Rotation paths and how fast each direction turns (degrees a step)
Each turn is a multiple of 5 degrees from 10 to 175, or 0.
Each row of a path follows its step; steps can be skipped.
Rotation 1:
step 2: -1.65, -0.27, -1.26, +0.93, +0.29, -0.24, +1.63, +0.98, +0.18, +0.45, +2.15, +1.18, -0.55, +0.52, -0.68, +0.16, +0.71, -0.96, -0.34, -0.30, +0.79, -2.01, -1.14, -0.12, -2.99, -1.65, -1.62, -1.18, -1.90, -0.10, +1.68, -1.38, +3.02, +1.15, +1.21, +2.41, +0.34, +1.14
step 3: -2.44, -1.43, +1.86, +0.97, +1.04, -0.49, -0.85, -0.73, +1.63, +0.00, -0.78, -0.38, +2.04, -1.57, -0.05, +0.28, -0.55, -0.11, +1.36, -1.54, +0.19, -0.60, -1.99, +0.09, -1.82, -1.43, -0.82, +2.25, -1.40, -0.86, +0.46, -0.31, +0.12, -2.46, -2.78, +0.00, -2.07, -1.11
step 6: +0.80, +0.84, +0.98, +0.13, -0.96, +1.34, +0.89, -0.43, +2.34, +0.18, -0.26, +1.83, -1.09, -2.71, +0.30, -1.19, +2.00, -1.01, +0.23, -1.37, +1.11, -2.91, -0.25, +0.08, +0.47, +0.63, -1.44, +2.54, -1.43, -0.17, -0.60, +1.43, +3.02, +1.08, -1.31, -0.12, -0.14, +0.09
step 9: +0.93, +1.90, +3.41, -0.68, -1.58, +1.86, +1.07, -1.45, +1.35, -0.94, +1.12, +0.98, -0.91, +0.78, +1.17, +1.18, +2.11, +0.05, -0.86, +0.85, -2.32, +0.92, -0.14, +1.39, -0.80, -1.28, +0.01, +0.69, -0.66, -0.87, -0.88, -0.18, -1.00, +1.31, -1.61, +0.03, -2.65, -1.00
step 12: +0.18, +0.22, +3.81, +1.16, -0.72, +0.30, -1.57, -0.85, -1.27, -1.45, -0.36, -1.21, -1.89, +1.43, +1.24, +1.16, +1.25, -0.19, +0.49, +0.12, -0.47, -2.35, -0.54, +0.80, +1.61, -1.39, +0.92, -2.12, -1.59, +0.79, -1.34, +0.51, +1.86, +0.32, +1.61, +1.62, +1.03, +0.49
step 15: -1.42, +0.78, +1.43, +1.50, -1.33, -1.03, -0.52, -1.18, -0.97, -1.08, -0.64, +2.10, +0.53, -0.74, +0.49, +2.39, -2.09, +1.81, +0.31, +0.97, -1.03, +2.35, -1.22, -0.74, -0.39, -1.10, -2.48, -1.11, -2.43, +0.22, -0.23, +0.42, +1.32, -0.89, +2.40, -1.06, -0.67, +0.53
step 16: -2.43, +1.06, +3.14, -0.47, -0.20, +1.04, -2.94, +1.55, +1.73, +0.33, -1.43, -1.29, -0.03, -2.58, -1.48, +0.51, -0.32, +1.15, -0.88, +0.92, +1.75, -0.64, +0.03, +0.55, -0.92, +1.92, +0.30, -0.89, +1.08, -1.18, -0.95, +0.87, +0.62, -0.33, +0.94, +1.46, +1.36, +0.74
step 20: +0.89, -2.11, +0.51, -1.07, +0.58, +1.85, -0.50, +1.27, -1.21, -0.26, +0.60, +0.54, +0.53, -2.00, -2.70, +1.80, +1.24, +1.16, +1.74, +2.36, +0.30, +1.38, +0.24, +1.07, +0.74, +2.40, -0.52, +1.25, +0.31, -1.88, +1.49, +0.23, -1.57, +1.21, +0.88, +0.74, -0.17, -2.00
Speeds:
+0.40, +0.74, +0.39, -0.21, -0.01, -0.18, +0.57, +0.19, -0.40, -0.26, -0.78, -0.48, -0.53, +0.59, +0.61, +0.37, -0.29, -0.24, -0.70, -0.11, -0.20, +0.34, -0.07, +0.04, -0.07, -0.16, -0.30, +0.08, -0.27, -0.03, -1.15, +0.69, -0.49, -0.05, +0.09, +0.02, +1.03, -0.33 : 20
+0.15, -0.39, -0.15, -0.48, +0.62, -0.45, -0.09, -0.36, +0.56, -0.66, +0.11, -0.83, +0.40, +0.52, -0.26, +0.20, -0.43, -1.45, -0.10, -0.36, -0.08, +0.10, -0.38, +0.30, -0.10, -0.66, +0.28, -0.20, -0.31, -0.08, +0.05, -0.40, +0.10, +0.31, +0.04, +0.39, -0.62, -0.69 : 70
+0.57, -0.40, +0.13, -0.30, -0.41, +0.48, -0.06, +0.38, +0.71, +0.26, +0.03, +0.87, -0.30, +0.85, -0.22, -0.26, +0.70, -0.37, +0.70, -0.36, +0.76, +0.09, +0.04, -0.33, +0.29, +0.11, -0.35, -0.01, +0.01, +0.48, -0.47, +0.26, -0.89, +0.20, +0.01, -0.28, -0.37, -0.79 : 25
-0.22, -1.31, +0.22, -0.39, +0.24, +0.50, -0.81, -0.23, -0.51, -0.49, -0.15, -0.09, -0.12, +0.00, +0.22, -0.60, +0.30, -0.15, -0.95, +0.23, +0.31, -0.71, +0.28, -0.09, +0.11, +0.80, -0.32, +0.19, -0.53, -0.16, +0.06, +0.12, -0.23, +0.28, +0.09, +0.74, +0.47, -0.03 : 175
+0.14, -0.03, -0.21, -0.20, +0.02, +0.61, -0.46, +0.63, -0.94, +0.01, -0.59, +0.38, +0.34, +0.31, -0.01, +0.04, +0.45, +0.24, -0.03, -0.24, -0.14, +0.54, -0.81, +0.69, -1.48, -0.02, +0.00, +0.11, -0.38, -0.16, +0.14, -0.65, +0.23, +0.31, +0.01, -0.48, -0.14, -0.30 : 60
+0.04, +0.13, +0.62, -0.13, +0.26, +0.29, +0.02, -0.31, +0.29, +0.39, +0.27, +0.00, -0.13, -0.56, +0.29, +0.02, -0.14, -0.36, +0.31, +0.76, -0.03, -0.80, -1.06, -0.36, -0.25, +0.54, -0.27, -0.24, +0.32, -0.55, -1.22, -0.91, +0.20, -0.14, -0.47, -0.27, -0.04, -0.25 : 110
+0.36, +0.05, +0.04, +0.42, +0.61, +0.32, +0.08, +0.08, +0.52, -0.11, -1.16, +0.13, -0.01, +0.11, +0.52, -0.07, +0.57, +0.21, -0.03, +0.60, -0.35, -0.23, -0.10, -0.16, +0.58, -0.15, +1.08, +1.17, -0.21, -0.50, +0.01, +0.34, +0.35, +0.14, -0.07, -0.05, -0.77, -0.16 : 135
